128 stands for zero in the data rows.
Here are some points:
tensor([178, 122,  91,  86,  83, 101, 150, 189])
tensor([141, 122, 124, 120, 128, 148, 138, 148])
tensor([143,  36,  74, 102,  96,  35, 128,  94])
tensor([126,  84, 103, 120, 121,  72, 129, 103])
tensor([164, 245,  56, 157,  83,  72,  55, 197])
tensor([122, 139, 141, 138, 153, 151, 121, 115])
tensor([138, 143, 118, 118, 102, 109, 138, 146])
tensor([156,  14, 122,  89, 112, 107, 203, 100])
tensor([121,  90, 181, 117, 183, 215, 160, 108])
tensor([117, 120, 143, 126, 158, 160, 131, 119])
tensor([125,  96, 116, 127, 110,  98, 143, 110])
tensor([131,  46, 144, 112, 136, 143, 181, 101])
tensor([132, 150,  97, 134, 105,  71, 114, 135])
tensor([115, 141, 159, 136, 149, 160, 128, 124])
tensor([111, 148, 170, 126, 173, 194, 145, 127])
tensor([126, 136, 134, 135, 132, 144, 134, 143])
Here are 14 more points, each followed by its number:
tensor([147, 131,  91, 140,  81,  99, 117, 140]) 0
tensor([135,  74,  83, 125, 105,  58, 135,  94]) 1
tensor([127, 179, 153, 127, 152, 179, 124, 155]) 2
tensor([128, 176,  96, 141,  98,  82,  97, 143]) 3
tensor([ 87, 121, 160, 158, 168, 140, 105,  77]) 4
tensor([133, 156, 132, 130, 116, 132, 133, 161]) 5
tensor([112, 166, 134, 126, 153, 121,  87, 123]) 6
tensor([143, 111,  84, 114,  76,  51, 119, 130]) 7
tensor([139, 105,  90, 128, 103,  80, 122, 115]) 8
tensor([ 67,  91, 167, 149, 188, 137, 114,  66]) 9
tensor([120, 159,  95, 150,  98,  87,  92, 143]) 10
tensor([113, 130, 156, 129, 145, 160, 141, 110]) 11
tensor([158, 180,  97, 140,  71, 117, 108, 179]) 12
tensor([141, 211, 135, 143, 139, 159,  95, 164]) 13
Which three of these numbered points are nearest to each point below, ignoring the 3 directions in which the first points spread most? Their numbers follow each, nearest first.
tensor([132, 172, 193, 130, 165, 236, 148, 162]) > 4 13 7
tensor([139, 128, 136, 131, 119, 157, 130, 139]) > 0 12 8
tensor([168, 117, 159,  81, 104, 187, 206, 175]) > 11 3 7
tensor([ 82, 157, 145, 166, 187, 138,  63, 107]) > 9 6 2
tensor([ 79, 145, 162, 165, 190, 165,  92,  85]) > 4 8 2
tensor([ 87, 176, 186, 154, 183, 198, 106, 131]) > 9 4 5
tensor([128, 218, 149, 142, 131, 179, 123, 166]) > 11 3 7
tensor([165,  95,  89, 112,  77,  84, 136, 151]) > 4 8 10
